j_495: [ 78  85 144  85  92 101 111  78  78]
j_165: [ 78 108 157  85  93  84 104 157 125]
j_854: [ 79 114 145  80  90  82 102  83 122]
tail: [ 78 108 157  85  93] => [ 84 104 157 125]
howmany j_495: [86] => 0
howmany j_165: [84] => 1

j_97: [139 131 131 131 151 132 144 123 165 132 139 141 147 143 127 115 130 140
 138  96  96 124 157 129 174 167 168]
j_923: [128 129 127 128 128 128 129 128 128 128 127 128 127 128 128 128 127 129
 125 127 127 128 129 128 127 128 129]
j_6: [128 128 128 129 128 128 128 129 128 130 129 128 126 130 128 131 127 127
 128 130 124 127 127 128 128 126 128]
j_839: [132 129 129 129 136 129 134 126 141 129 132 133 135 133 128 123 129 132
 131 116 116 127 138 128 145 142 143]
j_989: [126 126 128 127 128 127 128 128 130 127 128 127 127 129 127 130 127 128
 127 128 123 129 129 128 128 127 129]
find: [128 130 124] => j_6
find: [128 128 128 127 128 127] => j_923
find: [128 129 127 128 128 128 129 128 128 128 127 128 127 128 128 128 127 129
 125 127 127 128 129 128 127 128 129] => j_923

j_980: [134 116 131 129 118]
j_222: [137 119  93 121 114]
j_945: [141 141 131  79 131]
j_234: [118 122 130 178 154]
howmany j_945: [131] => 2
find: [116 131 129 118] => j_980

j_341: [132 132  89 127 172 128]
j_233: [127 134  94  94 138 129]
j_343: [128 125 124 122 168 128]
j_837: [171 133  94 131 126 128]
j_29: [129 122 156 124 130 127]
tail: [127 134  94  94] => [138 129]
howmany j_343: [127] => 0
howmany j_341: [172] => 1
howmany j_233: [126] => 0

j_568: [ 90  88 124 120 151 101  96 114 173 155 157 115 120  96 166 135 146  95
 126 124 165  91 106 115 133 100]
j_539: [131  87 153 145 146 101  96 120 145  88 139 113 157 127 143 169 154 169
  93 109 129 129 168 100 155 132]
j_32: [101 155 128 155 136 168 171 109  96 101 111 123 123 103 131  87 155  93
  96  91 171 137 133  85 163  98]
tail: [151 101] => [ 96 114 173 155 157 115 120  96 166 135 146  95 126 124 165  91 106 115
 133 100]
find: [131  87 155  93  96  91] => j_32
howmany j_539: [146] => 1
find: [128 155 136 168 171 109  96 101 111 123 123 103] => j_32
find: [100 155] => j_539
find: [157 127 143] => j_539

j_436: [128 138 123 140 181 104 133 118  89 131 156 115 148 177 148 141 125 121]
j_697: [144 130 117 130 172 143 134 137 129 154 123 115 102 156 130  91 164 119]
j_638: [115 136 131 142 149  91 127 108  85 110 167 126 169 156 150 169  99 131]
find: [156 130  91 164 119] => j_697
find: [127 108] => j_638

j_940: [121 161 161 112 160 102  90  90]
j_154: [112 138  84 146 136 158 116  84]
j_364: [145 115  88 106 150 153 163 119]
j_875: [128  94 147 144  88 105 115 125]
j_730: [125 164 161 116  98  89 155 161]
j_740: [105 140  86 166 140 170 159 168]
j_589: [129 154 104  90 146  99  91 151]
j_505: [168 104  90  93 131 125 150 109]
j_159: [ 92  99 138 171 161 102 163 125]
tail: [160 102] => [90 90]
find: [128  94 147 144  88 105 115] => j_875

j_218: [101 101 101 130 101 130 129 132 148 130 167 130 167 115 132]
j_463: [139 123 126 154 145 115 128 134 116 124 144 139 154  75 142]
j_98: [149 130 127 176 145 124 147 126 128 145 145 147 155 146 144]
j_885: [141 144  92 141 142 140 128 104 141 140 133 113 150  90 116]
j_769: [139 123 126 154 145 115 128  98 135 160 102 101 100  98 123]
j_480: [113 111 129 151 141 129 144 124 113 144 133 152 172  96 133]
howmany j_98: [144] => 1
howmany j_218: [101] => 4

j_442: [125 122 115 135 135 122 121 120]
j_19: [135 140 144 126 126 141 143 146]
j_70: [134  89  86 164 157  90  84  85]
j_754: [146 157 161 112 114 157 162 164]
j_620: [132 135 165 135 132 143 132 152]
j_860: [147 149 134 108 134 149 152 160]
j_30: [147 149 134 108 112 149 152 150]
j_166: [115 109 100 146 143 108 105 104]
howmany j_620: [134] => 0
howmany j_620: [135] => 2

j_756: [ 83  83  83 129]
j_984: [ 84 122 117 124]
j_105: [122 139 118  98]
howmany j_756: [83] => 3
find: [83 83 83] => j_756
howmany j_105: [122] => 1
find: [ 84 122] => j_984

j_931: [126 128 125 128 156 125 128 156 126 128 125 140 129 125 129 125 142 139
 138 127 125 130]
j_82: [125 125 127 136 176 126 127 157 125 141 125 142 143 125 126 126 143 141
 152 126 126 126]
j_183: [132 126 139 136 125 142 129 125 131 136 147 126 135 141 128 134 125 126
 127 128 138 126]
j_332: [131 127 136 133 125 139 129 125 130 134 142 126 133 137 128 133 125 126
 127 129 136 127]
j_175: [126 128 125 128 158 125 128 157 126 129 125 140 130 125 129 125 142 140
 140 128 125 130]
j_698: [126 127 125 128 164 125 128 163 126 130 126 142 131 125 129 125 146 142
 143 128 125 130]
j_101: [126 128 125 126 156 125 128 156 126 128 125 143 134 125 126 125 126 143
 147 127 126 129]
j_757: [126 125 126 127 170 126 127 159 125 127 125 142 137 125 127 125 127 142
 148 126 126 127]
j_47: [132 127 138 135 125 142 129 125 131 135 146 126 134 135 135 134 125 126
 126 129 138 127]
j_834: [127 132 125 125 137 125 129 146 128 126 125 134 126 125 129 126 136 133
 130 130 125 132]
j_632: [126 125 126 132 172 125 127 161 125 136 126 143 138 125 127 125 145 143
 149 127 126 127]
howmany j_632: [124] => 0
find: [126 125 129 126] => j_834
howmany j_101: [126] => 6
howmany j_82: [126] => 6
howmany j_47: [136] => 0
find: [135 134 125] => j_47
howmany j_757: [126] => 5

j_884: [137 109 130 125 132 139 131 134 136 141 108]
j_151: [ 87 146  82  82  87  84  82 146  87  82  87]
j_643: [151 129 128 137 139 143 145 128 126 146 127]
j_997: [144 131 130  88 134 136 139 131 125 139 130]
j_743: [132 124 124 133 134 133 133 123 133 133 123]
j_848: [149 132 131 134 136 140 143 131 124 143 131]
j_488: [141 128 129 132 134 135 137 128 128 138 129]
j_863: [ 99 149 146 101  97  97  98 148 110  97 153]
howmany j_151: [87] => 4
tail: [137 128 128] => [138 129]
find: [130  88 134 136 139 131 125] => j_997

j_298: [111 130 102 120 130 132 116 132 115 147 136 130 113 123 108 120 141 142
 136 127 114 112 130 130 118 122 130 143  90 133 129 137 110 123 129 130
 113 127 147 129 122 108 139 128]
j_220: [123 140 144 128 155 135 113 136 115 140 134 133 126 121 102 130 139 121
 129 119 118 100 129 148 120 133 130 129  87 131 126 129 102 110 119 130
 122 111 139 136 116 117 126 137]
j_738: [112 125 149 136 138 133 116 127 117 152 136 140 111 119 115 127 139 126
 114 129 114 110 129 135 113 146 120 129  79 121 120 133 112 129 127 132
 101 121 139 138 102 117 137 151]
j_52: [107 129 155 130 134 124 116 140 114 152 131 140 107 130 110 113 141 142
 129 134 126 115 119 137 110 133 139 131  79 118 129 150 105 123 129 132
 101 121 139 134 112 110 139 131]
j_255: [115 134 144 127 148 136 110 131 119 148 122 147 122 113 119 127 141 134
 124 117 110 112 127 135 128 130 128 143  71 123 117 128 107 122 125 127
 119 121 145 134 107 113 128 134]
j_628: [113 119 155 130 138 130 123 138 109 150 125 149 120 121 110 130 125 129
 116 127 116 112 127 153 113 138 128 144  71 108 114 124 107 122 121 136
  95 129 133 136 108 110 134 134]
j_847: [118 132 169 123 136 138 116 142 112 151 134 128 111 130 102 120 130 132
 116 132 112 112 126 148 106 138 139 126  93 126 120 134 102 116 129 138
  98 117 143 125 108 125 130 134]
j_253: [113 134 163 115 141 133 110 136 117 142 129 140 120 119 119 116 139 142
 114 129 108 117 130 143 118 133 130 143  79 131 117 143 112 122 125 128
 107 117 143 132 120 115 124 122]
j_118: [110 134 152 125 148 132 132 136 117 150 127 135 107 131 106 116 137 142
 124 124 122 115 129 137 108 133 137 125  93 133 142 124 105 114 133 136
 113 113 141 134 112 121 130 125]
j_100: [117 131 160 121 136 127 120 132 126 148 127 137 105 121 115 113 137 137
 126 139 126 108 125 130 110 141 141 140  82 133 123 136 110 125 123 132
 113 123 151 145 114 110 128 119]
j_76: [120 129 163 125 136 135 113 136 112 152 123 137 120 124 110 130 130 126
 116 139 122 107 125 140 108 146 126 126  82 128 110 120 119 120 125 131
  98 125 143 151 112 108 132 139]
j_163: [118 129 160 127 143 130 138 125 126 150 138 125 113 124 104 120 139 126
 124 132 118 117 126 145 103 146 130 126  95 126 129 127 105 118 135 133
 107 117 145 134 108 125 132 131]
find: [111 130 102 120 130 132 116 132 112] => j_847
howmany j_298: [129] => 3
tail: [126  93] => [126 120 134 102 116 129 138  98 117 143 125 108 125 130 134]
tail: [143  71] => [123 117 128 107 122 125 127 119 121 145 134 107 113 128 134]
tail: [145 134 108] => [125 132 131]
tail: [122 125 128] => [107 117 143 132 120 115 124 122]
tail: [107 130] => [110 113 141 142 129 134 126 115 119 137 110 133 139 131  79 118 129 150
 105 123 129 132 101 121 139 134 112 110 139 131]

j_546: [137 154 120 120 120 154 154 120 138]
j_137: [125 133 128 139 130 120 124 135 128]
j_433: [118 154 120 120 132 161  99 130 140]
j_895: [121 153 158 142 129 128 117  94 130]
j_827: [119 120 132 161 100 117  94 142 133]
j_434: [116 185 157 130 116 130 134 138 126]
tail: [154 154] => [120 138]
find: [154 154 120] => j_546
find: [120 154 154 120] => j_546
howmany j_434: [131] => 0
find: [120 120 132 161  99] => j_433
howmany j_546: [120] => 4

j_899: [162  90 102 127 177 128 122]
j_41: [111  95 161 131 124 124 111]
j_973: [148  95 165 132 166 135 125]
j_602: [158  92 120 129 177 130 126]
j_123: [116  91 117 117 158 158 117]
j_91: [105 128 177 130 177 131 128]
j_68: [125 130 179 129 176 114 151]
j_35: [161  91 107 128 177 130 125]
howmany j_123: [116] => 1
find: [107 128 177 130] => j_35
find: [177 130 177] => j_91
howmany j_41: [124] => 2

j_988: [137 137 137 137 122]
j_933: [137 141 139 124 128]
j_955: [138 138 100  96 138]
j_582: [139 141 100 125 127]
howmany j_988: [137] => 4
find: [100  96 138] => j_955
find: [139 141 100] => j_582
howmany j_988: [122] => 1
tail: [139 141 100] => [125 127]
find: [139 124] => j_933
howmany j_955: [138] => 3

j_669: [134 129 133 125 117 121 142 114 134 124 126 120 135 132 126]
j_846: [126 126 114 121 117 133 121 129 134 126 125 128 135 132 126]
j_696: [134 114 129 125 133 117 129 114 134 124 126 128 113 132 126]
find: [129 133 125 117 121] => j_669
find: [129 133 125 117 121 142 114 134 124 126] => j_669
howmany j_846: [121] => 2
howmany j_669: [129] => 1
howmany j_696: [114] => 2

j_201: [127 125 126 126 135 133 127]
j_289: [103 117 112 103 112 140 103]
j_535: [126 150 164 118 124 126 130]
j_555: [ 83 107 131 117 124 104  90]
j_612: [133 131 133 133 129 129 133]
j_90: [ 88  89  96  88 138 135 132]
j_831: [147 125 126 126 134 121 145]
j_747: [169 149 164 175 111 112 165]
j_706: [133 131  88  89 168 160  88]
tail: [133 129] => [129 133]
tail: [164 118 124] => [126 130]
tail: [125 126 126 135] => [133 127]
find: [133 131  88  89] => j_706
find: [133 131 133 133 129 129 133] => j_612
tail: [149 164] => [175 111 112 165]
howmany j_289: [104] => 0

j_205: [138 109 163 119 116 139 163  92]
j_855: [156  97 161 145 143  96 115 151]
j_170: [138 139  94 154 171 126 157 136]
j_946: [123 115 131 128 135 137 187  96]
j_676: [120 117 116 117 117 132 128 128]
j_764: [104  93 124 119 117 117 117 117]
howmany j_676: [117] => 3
find: [137 187  96] => j_946
find: [138 139  94] => j_170
tail: [119 116] => [139 163  92]
howmany j_764: [116] => 0
tail: [145 143] => [ 96 115 151]

